One turning vector, and how many steps it has turned
The counts run from 0 to 568.
[-20 -11 -27 -12   7  -3  -1   8   1  23  17 -14  -6  23  -5 -27   1  16
  -2   8  22  -4 -10 -17 -24 -23   2   8 -12  -7  -3   4  -1  14   8  13
   0 -25 -16  31 -20  -1  19  18   6  -7   4  12   6  14  21   9   3   4
  13  14  22  13   6  -5  15 -31  -6 -26   5  -6  -1  -8  -9  18  25   4
  33   1  30   1  15 -11   5  42   2 -19 -23 -13] -> 530
[-16  -9 -24 -20   9  -5   6  -6 -10  13 -12 -36  -9  29 -20 -32 -11   8
 -11   2  29 -10  -9   5 -22 -15  -7   5  -9 -23 -12   7   1   0   7  14
  16 -17  -9  21 -21   1  16  33  15   5  12  14  15  16  25  12  -6   0
  16  11   9  24   2  -9   6 -32   4 -30   5   3   5  -6 -18   6  16   8
  27   1  16  -2  20 -11  11  27   3  -5 -27 -11] -> 0
[ -8  -6 -16  -7   7  -7   6 -12  -9  10  -2 -34   0  30 -29 -52 -16  18
  -2  14   4  -2  17   6 -14 -14   2   7 -13 -17 -12   0   2  -5  10   6
  21  -8   3  25  -9 -10  24   9  20  20  11  12  14  34   9  -9   0   5
   5  19  20   0  -5 -12   4 -14 -10 -20 -10   0  13  -9  -5  14  11  10
  26  -2  28   9   6  -9  17  20  -1 -21 -28 -25] -> 257
[ -6 -11 -26 -17   6   8   3  -8   2  22   7 -31  -1  39 -21 -33 -11  15
 -13   5  18  -5  13  -4 -15 -12  -2   6 -20 -10  -4   5  -2   8   0  10
  15 -18 -14  25  -7   2  26  24  19   1  23   7   6  29  19  10  -9  -5
  -1  15   8  12  -3  -2   7 -22  -5 -28   7   2  18  -6 -28  -4   6   8
  22   2  29   4  16 -18  18  20  -4  -3 -21 -24] -> 60
[ -8  -7 -14  -7   0   4  12  -3  -5   4   3 -29  15  17 -27 -29 -18  12
  -9  12   9  -6  -2  -3 -24 -12  -4   4 -25 -22 -12  -6   4 -11  11  -4
  13 -26   4  15 -16  -5  10  25  14  -6  14   7  26  21  23   7   4  17
  16  20  33  23  11 -20  19 -22   2 -24  12   1   1 -12 -16  23  13   9
  33   6  23  -4  19 -26   7  20  -7 -10  -4 -27] -> 464
[-18 -14 -24 -14   3   0  -9  -2  -9  13  14 -38   0  28  -9 -29 -11  17
  -6   1  19  -9  -5  -2 -29 -16  -3  14 -16 -15 -15   1  -6   1  16  13
  -7 -26 -10  17 -13   7  20  20  15  -7  17  21  14   7  27  16  -3   4
   9  23  16  16   2   1  13 -29   4 -29   3   4   3 -16 -21   7  15  13
  15  -9  22   8  17 -29  19  21   3   0 -16  -3] -> 194
[ -7  -3 -17  -6   0  11  -1  -7 -13   7  -3 -33   8  30 -35 -37 -21  23
  -6  13   1   1  20   4  -6 -13  -3   5 -31 -21  -9  -6  -1   3   6  -1
  24 -20   6  24  -5 -10  25  14  21  -3  21   7   9  37   1  -1   1   2
  -1  13  22  12  -4 -10  14 -16 -10 -15   7  -3  14 -15 -17  14   7   3
  27  -5  27   3  15 -25  14  22  -7 -11 -15 -22] -> 119
[-16  -9 -12  -6   9 -13  11 -12 -11  22   8 -18  -1  28 -35 -36   5   8
   2   8   3   2   9  -2 -23 -22   0   2 -16 -16 -15  -4   3 -13  12  -1
   9 -16   0  32 -15  -8  19   7  29   7   9  14  14  38  16  -4  -1  -7
   1  12  28   7  -2  -9  -5 -17  -5 -26   1   0  15 -15 -13  28  12   5
  31   0  29  10  13  -7  22  23  -1 -18 -16 -17] -> 70
[-15  -5 -27 -18   4   6  -6  -9  -7  13 -15 -38 -11  37 -23 -41 -18  12
  -7   2  25   0  10   5  -8 -20  -7   4 -11 -22 -14   6   0  11   2  13
  27 -19  -1  24 -16  -9  23  24  14   8  17   9   1  17   3   4  -6  -2
   4   5   7  20   0  -1  11 -33 -12 -25   2   0  15  -5 -17   4  13   7
  27   2  16   6  21 -11  13  23   7  -5 -23 -14] -> 478
[-18 -16 -22 -10  -2  -4  -5   9 -10  13  -5 -32  -8  21   1 -38  -3  14
  -1  10  12  -5  -9  -3 -15 -16   0   7 -10 -21 -11  -7  -6  -4  20  15
  11 -27  -2  22 -25 -12   9  22  14   0   3  10   4  19  12  11   7  12
  22   6  21  24  -6 -10  21 -33  -4 -26  -8  -4  -4  -3   1  23  20   5
  29  -6  18   5  19 -15   3  34  15 -19 -30  -9] -> 90
[-30  -3 -14  -5   8  -5  -7   1 -25   9   0 -23  -3  18 -24 -41 -10  17
  -1  20   5  -4   4   1  -8 -23  -6   4 -18 -29 -11  -7  -8  -8   7  -3
  18 -20   0  38 -19 -13  26   5  19  -3  -6  20   9  22  10  -5  -2   5
  15  17  29   4   2   2   6 -23  -9 -16   6 -10   3 -25  -7  27  11  -6
  31  -9  22   8   7  -5  16  31   2 -25 -21  -2] -> 168
[-16 -16 -34  -9   8   1  -8   8  -7  28   7 -17  -9  33  -7 -30  -4  12
  -5  12  16   9  -2 -11 -21 -12  -1   5 -27  -5 -10  -2   2  10   4   8
   0 -17  -6  27 -14  -7  12  16  15  -2  14   9   0  21  13   6   2  -3
   6   2  16  19   9  -5  10 -30 -10 -29   1  -8   4  -9 -12  20  26  -3
  36  -4  23   4  18 -18  17  38  14 -17 -25  -9] -> 532
[-14 -15 -10  -8   0  -4   8   4 -19  12  -2 -34  -1  17 -14 -38  -2  15
  -2  10   5 -10  -7   0 -21  -7   3   4 -13 -26 -12 -13  -1 -15  22   4
  11 -27   3  20 -21  -6   6  18  20  -2   5  10  13  37  17   5   7   6
  24  13  22  20 -11 -18  14 -23   0 -27  -7   0   0  -8  -3  28  14   0
  28  -3  22   2  19 -18  12  28   7 -14 -25 -12] -> 509
[ -6  -3 -20 -15  12  -2   6 -15   0   7   6 -36   1  31 -37 -37 -19  13
 -10   1  21 -11   3   6 -26 -18   2   9 -12 -18 -15  13   2  -1   7  12
  13 -21  -3  22 -10   4  22  21  12  11  19  14  20  19  21   5  -6   0
   7  28  19   7   7  -6  13 -17  -1 -26   1   7  12 -10 -19   5  16  18
  24   2  26  -1  17 -14  17  13  -8  -2 -10 -17] -> 292
[-20 -10 -24 -10   9   6  -5   9  -4  22  21 -12   0  28 -15 -27  -3  19
 -10  14  15  -8   3 -20  -9 -17  -1   8 -24 -10   5  -2  -6   9  -4  -3
  13 -29 -16  41 -12   0  27  14  12 -16   2  11   7  25  23   6  -4   2
  10  18  23   7   7   3  17 -25 -10 -23  13  -7   4 -16 -21  12  10  -5
  33  -2  32  -5  13 -11  14  35  -5 -13 -17 -10] -> 17
[-12 -17 -25  -9  10 -16   1  -2   1  20  20 -28   0  26 -11 -44  -8  12
  -9  14  15   2   3 -11 -31  -9   6  12 -14  -4 -12   3  -1  -5   9   9
   1 -14  -4  22 -14  -4  15   9  13  10   9  12  15  20  22   2  -3   8
  17  27  21   3  12  -9   7 -18  -9 -31 -12   2   6  -9 -11  16  19  16
  33  -2  26  14   6 -15  23  24  12 -14 -21 -24] -> 487
[-13  -3 -26  -4   3  14  -7   3 -21  10  -7 -30   1  31 -32 -37 -22  22
 -13  23   5   2  13   0  -2 -10  -3   2 -33 -20  -7  -6   0   4  -5  -7
  27 -15   1  26  -8 -10  20  17  18  -2  12   8  11  24   5  -1  -2   6
  10  15  18  12   7  -8  18 -18 -11 -16   9  -9   8 -20 -16  12  10  -4
  34  -9  24   1  17 -22  13  28   0 -12 -20 -15] -> 212
[-14  -3 -26 -11   8  -3 -13  -8 -11   7   4 -33  -5  32 -15 -49 -20  22
   3  12  12   0   9   6 -22 -23  -5  12 -11 -17 -20   6  -5  11  13  18
  10 -16   0  23 -13  -7  30  10  14  13   8  19  14   5   7  -4   0   9
   8  27  21  -2   2  -3  15 -20  -5 -17  -6  -6   4 -14  -2  11  21  17
  23  -5  22  13   5 -18  12  25   1 -17 -27 -15] -> 389
[-19  -7 -26  -6  12 -14  -3   5 -18  20   6 -13  -4  22 -18 -37  -7  14
  -4  21  12   1  -7  -3 -28 -16  -1   3 -24 -11 -10   3   2  -5   7   5
   1  -7  -2  27 -19  -8  12   8  15   7   7  13  14  18  17  -9   2   1
  16  14  22   7   9 -13   6 -17  -6 -23  -9 -10  -5 -18   0  28  26  -2
  39  -8  29   5  10 -13  16  38   8 -26 -28  -8] -> 300
[-10  -2  -9 -11  12 -11  11 -11  -6  15   6 -23   3  21 -37 -38  -3  12
  -5  10  11 -15   4   0 -18 -20   2   3  -6 -24  -4   2   2 -11   5   0
  21 -22  -4  34 -14  -4  23  10  19   9  -2  15  18  38  20  -3  -6  -2
  12  23  24   2  -4  -9   4 -12  -6 -22   2   2   8 -14 -10  17   6   1
  31   2  33   0  10   5  17  22  -8 -20 -17 -19] -> 165
[-12 -10 -11 -14  -6  -4   6 -13 -15   8  -3 -29   3  23 -19 -42  -1  20
   8   9  -3  -3   6   7 -20 -21  -5   5 -12 -26 -12 -16  -3  -9  24  12
  11 -20   1  23 -18 -14  18  15  27   7   9  13  13  34  11  -3   8   5
  11   9  26  15 -17 -20   8 -19   3 -17  -3  -4   7  -8  -1  26  14   6
  18  -8  23   8  12 -14   1  27  -6 -28 -31 -20] -> 125
[-13  -8 -15  -7  -1   3   0  -1  -6   0  -8 -36   9  19 -24 -38 -25  10
 -11  21  10  -2   8  -2 -11 -13  -5   6 -23 -25 -11  -9   0  -5   6  -3
  27 -20   5  16 -15 -16  12  19   8  -2  10   6  21  14   9   2   0  19
  16  20  31  19  18 -11  21 -24  -5 -24   8  -5   5 -18 -12  18  11   9
  36   1  19   2  14 -21  10  19   1 -16  -7 -25] -> 559
[-14  -2 -30 -11   2  14 -15  12 -24   9   4 -34   1  32 -17 -34 -19  29
  -6  13  11  -8   4   2 -13 -16   2   8 -27 -17  -7   3  -6  10   8   7
  10 -24  -4  24 -10   3  28  13  14  -4  18  16   6  20  13   4  -4   2
  14  21  11  10  -5  -2  21 -24  -4 -17  -1  -6   1 -17 -14   8  14  -3
  21 -16  27   0  14 -29  15  29   0  -7 -23   2] -> 250
[-14  -6 -23 -18   9  -5  -7  -4   2   5  12 -31   1  25 -14 -40 -18  17
  -8   8  20 -12   4  -6 -23 -19  -5  16  -7 -16 -11   8  -5  11  10  17
   8 -23 -12  27 -12  -1  28  19   8   4   8  19  18   0  22   8  -6  17
  14  32  22   1  10   0  19 -21  -2 -21   2  -3   1 -14 -14   2  17  20
  22   0  21   8   6 -16   5  23  -5 -12 -18 -17] -> 6
[-12 -14 -25  -6   2  -6  -2  -2   4  11   0 -31   1  24 -14 -35 -21   8
  -8  14  13   8   7  -5 -22  -8  -5   8 -19 -14 -19  -3  -1   0  12   6
  12 -18   6  14 -17 -13  13  17   8   1  14   7  18   3   8   4   0  15
  12  17  26  19  24 -10  17 -28  -8 -31   1  -1   9 -10 -15  17  19  20
  36   6  15   9  14 -22  16  22  11 -13  -9 -28] -> 140
[-15  -8 -25  -7  11   1  -4  -3   4  26  11 -10  -5  31 -24 -34  -1  13
  -3  13  13   3  10 -13 -10 -24  -1   1 -17  -9  -4   3   1  12  -4   3
  16 -22 -10  41 -15 -12  26  10  15   0   5   9   2  30   9  -4  -1  -5
  -2  11  24   3   8   2   8 -22 -14 -23  10  -7  13 -12 -16  16  16  -1
  39   7  30   5  15   1  17  31  -1 -20 -20 -19] -> 15
[ -7  -2 -15  -5  -2   5   6  -7   1   5  -9 -26  10  23 -32 -39 -13  14
   5   8   7  -1   9   2  -9 -24  -2   2 -14 -25 -16  -6   3   2  14   6
  24 -30   9  25 -16 -16  19  14  12   4  10   7  15  23  -4   2   8  11
   3  10  35  19   2 -11  22 -25 -10 -20   5  -4   7  -8  -2  26  15  15
  34   8  20   0  22 -13   6  18  -5 -18  -7 -25] -> 467
[-26  -7 -11  -8   6  -1  -2   0 -15   4 -10 -37  -4  17 -19 -35 -11   7
 -11   9  21 -16  -4   2  -5 -16  -3   5 -10 -35  -9  -4  -5  -9   8   1
  29 -30  -1  29 -19  -7  14  24  14  -3  -4  16   9  20  17  10 -10   9
  24  17  18  21   3   1  15 -31  -3 -28   5  -1   1 -17 -15  13   6   0
  28  -1  17   0  20  -6  15  24   4  -6 -18  -4] -> 514
[-10  -1 -23 -19   9   3  -1 -16  -4  11  -7 -38  -6  33 -34 -40 -19  15
  -9   3  25  -5   8  11 -16 -22  -5   3 -14 -24 -15  13   5   8   6  15
  22 -18  -3  22 -12  -3  25  26  14  13  16  13  15  17  12   3  -4  -1
   1  15  11  13   1  -6   9 -25  -1 -24   6   6  14  -6 -17   2  14  13
  24   3  22   2  19 -12  12  17  -6  -4 -17 -17] -> 385
[ -8 -12 -26 -14   8   9   2   2   1  26   9 -21  -1  36 -19 -29  -5  17
 -16   8  21  -3   6 -12 -15 -13   0   5 -24  -5   0   7   3  11  -4   4
  14 -22 -14  29 -11   3  18  25  15  -7  18   6   6  29  21  11  -8  -8
   4  11  10  18   3  -5  13 -24  -6 -28  11   2  14  -6 -26   5  11   3
  33   3  31  -2  17 -14  15  29  -1  -5 -19 -19] -> 535
[ -8 -12 -28 -12   1   8 -10  -4  -5  15   6 -38  -2  38 -15 -48 -18  24
  -9  14   7   2  22  -6  -9  -9  -2  11 -21 -10 -10  -5  -6   9   2   8
  18 -18  -2  22  -3  -6  27  10  19   0  16  10   5  27   6   2  -4   6
   0  22  13   4   1   0  14 -18 -17 -21  -3  -2  18  -9 -20   3   5  12
  24  -4  26  14   8 -22  22  22   5 -12 -24 -20] -> 444
